[-38 -41 -31 -30 -28 -30  -5  92 -17  -1   4]
What is the entry just right of -38? -41
The median entry is -28
The entry just left of -41 -> -38
The entry just right of -41 -> -31

Questions about the table below. Rows and columns are numbered from 1.
1) Read off the entry just right of the largest entry.
2) Read off the entry in row 3 and column 1.
3) Read off the entry in row 1 and column 1.
4) Read off the bottom entry of the column that holds the largest entry.
5) Read off the entry in the bottom-left corner.
6) Read off the bottom-right entry.
7) Read off the entry in row 1 and column 3.
8) Read off the entry in row 1 and column 2.
 27  -26  -29    5  -21   26    3    4   -4  -33  -35
 15  -22   37  -14   21   13   17  -34  -16   17    0
 24  -25  -26    3  -20   24    2    2   -4  -31  -33
 24  -24  -27    4  -20   23    2    2   -4  -31  -33
 26  -25  -24    4  -18   25    4    1   -4  -30  -33
-67   28   14  -23    7  -66  -30  -14   -9   28   36
 27  -25  -29    5  -22   27    3    5   -3  -34  -35
 27    8   16   17   17   28   22   15   14   11    9
-68   27   14  -24    7  -67  -31  -16  -10   28   36
 23  -24  -27    4  -21   23    2    3   -3  -31  -33
 22  -23  -27    4  -21   22    1    2   -4  -31  -33
-24   31  -49   18  -28  -20  -25   47   21  -22    3
1) 21
2) 24
3) 27
4) 47
5) -24
6) 3
7) -29
8) -26

arr =
[[ 48  61  28  52  58  66  59]
 [ 41  47  32  42  45  49  46]
 [ 29 -29 -35 -92  33 -69 -69]]
What is the entry just left of the centre entry?
A: 32
The entry directly above -92 is 42
The 1st entry in reading order is 48
What is the entry just left of 47?
A: 41
What is the last entry of the largest entry's row?
A: 59
The bottom-right entry: -69
The smallest entry in the last row: -92
The largest entry in the last row is 33
What is the top entry of the column that holds the smallest entry?
A: 52

Questions about the matrix below.
1) What is the maximum?
2) What is the fourth entry in reading order?
array([[ 15,   1,  15,  21,   7,  -6,   7,   4,  13,   4,   6,   9,  25,
          2],
       [ 15,  22,  15,  12,  19,  -3,  17,   4,  -8,  18,   6,   9,  10,
         -4],
       [ 15,  22,  23,   9,  -9,  -3,   0,  10,  24,  18,   6,   9,  12,
         -7],
       [ 15,  22,   7,  10,   6,  -3,  18,  31,  20,  18,   6,   1,  14,
         10],
       [ 15,  18,  15,  12,  33,  -3,  16,   4,  20,  18,   6,   9,   2,
         24],
       [ 21,  22,  15,  24,  29,  -3,  17,   4,  24,  18,   6,   9,  12,
         12],
       [ 15, -28,  15,  12,  19,  -3,  10,   4,  24,  18,   6,   9,   0,
         10],
       [  6,  20,   5,  12,  19,  -3,  16,   4,  43,  18,   6,   9,  21,
          7],
       [ 15,  22,  25,  12,  24,  -3,  -9,   2,  24,   8,   6,   9,  12,
         10],
       [ 15,   2,  30,  12,  19,  13,  -2,  -4,  24,  17,   6,  10,  12,
          6],
       [ 15,  19,  -6,  31,  19,  -7,  16,  -3,  24,  18,   6,   9,  12,
         10],
       [ 13,  17,  15,  12,  19,  -3,  21,  31,  24,  17,   6,  11,  26,
          3],
       [ 15,  22,  15,  12,  19,   2,  16,   4,  14,  18,   6,   9, -30,
         10],
       [ 15,  22,  21,  12,  19,  -3,  -3,   4,  24,  -3,   6,   8,  13,
         10],
       [ 16,  22,  15,  12,  19,  30,  16,   4,  29,  21,   6,   9,  12,
         10]])
1) 43
2) 21

Read these off the matrix that follows.
1) Read off the entry directly above the largest entry.
2) Read off the first entry on the main diagonal.
3) Read off the 4th-last entry, reading row by row.
4) Read off the maximum.
5) Read off the largest entry in the first column.
6) Read off the entry directly below the largest entry.
7) Read off the smallest entry in the last row.
8) Read off the 2nd entry on the diagonal from the top-right corner.
[[ -3  22   9  18  13   7  14  -7  17 -12  50 -25]
 [ -2 -16 -20 -16  -1 -48 -30  -6 -15  -4   6   7]
 [-14   6  24   2  10 -24   7   5  16   5  10  24]
 [  5  36 -17  -8 -29  67  11  52  40 -34  -3  18]
 [-14  20  38  -5  19  17   7  18  -5   9   1  -4]
 [-34  11 -36 -60 -51 -77  19  58  55  21 -49 -23]
 [  3  -7  -3  19  18  -2  15  -2   9  -8  12   7]
 [  9  24   2  -4  -6  24   2  18  23  -5  11  -2]
 [-17  48  38 -53   0 -37   0 -31  40  11 -24 -11]
 [-23  15  40  36 -54  27 -40   5  -8  47  28  -5]]
1) -24
2) -3
3) -8
4) 67
5) 9
6) 17
7) -54
8) 6

Read these off the table that follows. Counting starts at 1.
1) Find the bottom-right entry.
2) Find the entry just left of -32.
3) Find the entry in the top-left corner.
4) Find the entry just right of 42.
5) Find the entry just right of -1.
6) Find the entry in row 2 and column 1.
7) Find the entry directly above -9.
8) Find the entry just left of 34.
[[  6 -14   3  11]
 [-42 -17  27 -11]
 [-22 -32   0 -12]
 [-34   4  -5 -21]
 [ 45 -51  34  29]
 [ 39  41  79  49]
 [  2  25 -54  -3]
 [ 24   6  -1  10]
 [ -6  56  78  70]
 [-14 -18   9 -11]
 [ 18 -47   7 -36]
 [ 42 -37   3  -9]
 [-83 -20  18 -31]
 [  7 -10  88  90]]
1) 90
2) -22
3) 6
4) -37
5) 10
6) -42
7) -36
8) -51

m =
array([[856, 475, 885, 824],
       [862, 449, 868, 814],
       [869, 479, 861, 826],
       [ 98, 675, 180, 162],
       [878, 449, 935, 836],
       [648, 676, 722, 687],
       [ 56, 698, 194, 187],
       [892, 448, 866, 784],
       [811, 450, 881, 845]])
Indices start at 1.
Report the entry at row 2, column 2.
A: 449
The entry directly above 675 is 479
Report the entry in the bottom-left corner.
A: 811
Report the entry in row 3 and column 3.
A: 861
Report the entry in row 1 and column 2.
A: 475
The entry in row 2 and column 1 is 862
The entry in the bottom-right corner is 845
The entry just right of the largest entry -> 836
Report the entry directly below 869.
A: 98
Report the top-right entry.
A: 824
Report the entry just right of 866.
A: 784
The entry in row 1 and column 1 is 856
The minimum: 56
The entry directly below 448 -> 450
Report the entry directly above 868.
A: 885
Report the entry at row 3, column 1.
A: 869
The entry directly below 98: 878
The entry directly above 811 is 892
The entry directly above the smallest entry -> 648
Report the entry directly below 935.
A: 722
Report the entry directly below 687.
A: 187

W =
0.076,0.128,-0.126,-0.056,0.179
-0.084,-0.152,-0.010,0.155,-0.165
0.073,-0.206,-0.098,0.146,-0.106
Rows and columns are numbered from 1.
Give the entry directly above 0.155.
-0.056
Give the top-left entry.
0.076
The entry in row 3 and column 1 is 0.073
The entry at row 2, column 1 is -0.084
Give the entry in row 2 and column 2.
-0.152
Give the entry just right of the smallest entry.
-0.098
The smallest entry: -0.206
Give the entry directly above 0.146.
0.155
Give the bottom entry of the column that holds the largest entry.
-0.106
The entry at row 1, column 3 -> -0.126
